Each named turn below is shown by a few rows before and after it. Which turns, in which order, take the first row of each later pair to the second? The first pair is answered.
K_783:
[ 18  13  -1  -3   3 -11 -34   0  15 -19 -21  -5 -20  12  -1  12   7 -12
 -11   3] => [ 16  15   6  -6   3 -19 -38   2  13 -16 -22  -1 -17  19   9   9   3  -4
  -7   4]
[ 24  -2  -5  38   3  14  -3 -11 -16 -13 -40   0   2 -35  16  23  -4 -12
  -1  17] => [ 11 -19   7  33  -2  18 -19 -35 -13  -4 -25  -6  -5   4 -22  26  22  -1
  -3 -16]
[ 20  24  -3  -7 -11 -25 -12  24  -9 -20 -21 -28  22  16  -7 -22  -6 -35
  15  13] => [ 21  20 -11   1 -13 -18 -11  16  -9 -22 -25 -41  22  18 -17 -15   2 -36
  16   2]
[ 16  -4  -5  11   5  13  -5 -36  12  -8 -24  -7   8  -5 -26   9  18 -30
 -15 -15] => [ -3 -13  18 -18   5 -10 -21 -27  12   8  -8  11   0  28 -23   5  16 -21
 -16 -31]
K_549:
[ 16   9 -16  -1  -3 -13  -2   5  14 -12 -10  -7  -4  -3   1  -2  -7 -19
 -12  17] => [  8  12 -24  12   2   0   1   0   3 -10  -9   0   7 -19  15  -1 -12  -5
  -3   9]
[ 23  -3  -5  15   7   8 -13  -5   3  -4 -22  -4  -3  -5   2  14  -1 -21
   2   6] => [ 15  -2 -14  26  11  16 -10  -5   0  -2 -17   0  11  -9   7  14   5 -10
   4  -5]
[ 22  14  12   9  10  13  24 -12  -5  32   4 -14 -13 -10 -11   8 -13  10
 -15 -27] => [ 20   7  17   7   7   5  21 -17  -2  34   7  -7 -19  -9 -12   6 -10   5
 -15 -27]
K_268:
[ 37   5 -27  23 -12   8  13 -12  24 -35 -36  -3  14 -53  11   9   2   1
   8  33] => [ 39   5 -17  14 -15 -12  -8  -3  44 -38 -42  -5   3 -21  -4  12   5 -21
  -4  39]
[ 23 -24  -5  -1  12  -1 -47  10  18  -8 -46   7   8  13  32  33  19  18
 -13  10] => [ 10 -26  -6  -1  13   0 -41   8  19  -3 -40  19  17  -3  48  27  15  26
  -9   6]
[-19   1 -12  -2  27  -9 -29   8  -5  16   2  23  11   8  32  11 -16  27
 -11  -8] => [-21   8 -24  20  16  12  -4  -4 -19  19  -2  17  23 -23  24   7 -10  33
   0  -4]

(2 to 3 turns a pair)
[ 36  51   7  17   7 -16  34  24 -18 -37 -43  -9 -25  -1  -5 -17 -18 -12
  17  66] => [ 34  28  28   0  15 -25 -21   1   8 -38 -37 -15 -42  71 -43  -2  12 -14
   0  21] | K_783 K_268
[ -7  -4  -5 -23   1 -21 -14  25  -6  12  -1   9   4 -21  30  -3 -28   4
  13  10] => [-13 -18   0 -14  -1  -6 -24  -9  -1  20  13 -17   9  21 -30  13  28  11
   9 -33] | K_783 K_783 K_783
[-26  -3  30 -42   3 -39   1   6  -1  10  23   8 -16  19 -19 -10  10  -5
   1 -15] => [ 20   9   2  16   1  13  26 -26  -2 -11  -7 -28  -4 -18 -43   0  35 -18
  -1  -2] | K_783 K_783 K_783
[-22 -23  -5 -20  32  28 -44  15 -14  24   0  55  34  -1  50 -33 -42  17
  -2  10] => [ 16 -23 -33  40  25  79 -26 -34 -14   8 -20   8  43 -25  -5 -11   4  18
  -1  -8] | K_783 K_783
[ 10   3  -1  -8  -4  -9  -5  32  -2 -12  -9  17  -2 -15  30 -14 -30  -4
  -1  24] => [-10  -7   8 -16  -1  -8 -28  -2  -1   0  17   5   0  42 -21   0   8   1
  -1 -28] | K_783 K_783 K_783
[  2  32   8  10  -5  18  33  -4 -13 -19   9  -8   6 -18   8   1  20 -11
  -2  16] => [-23  28  17 -22   0  -7  28  14  -7  -7  25   4   1   8  17  -2   8  -5
   0  18] | K_783 K_783 K_783
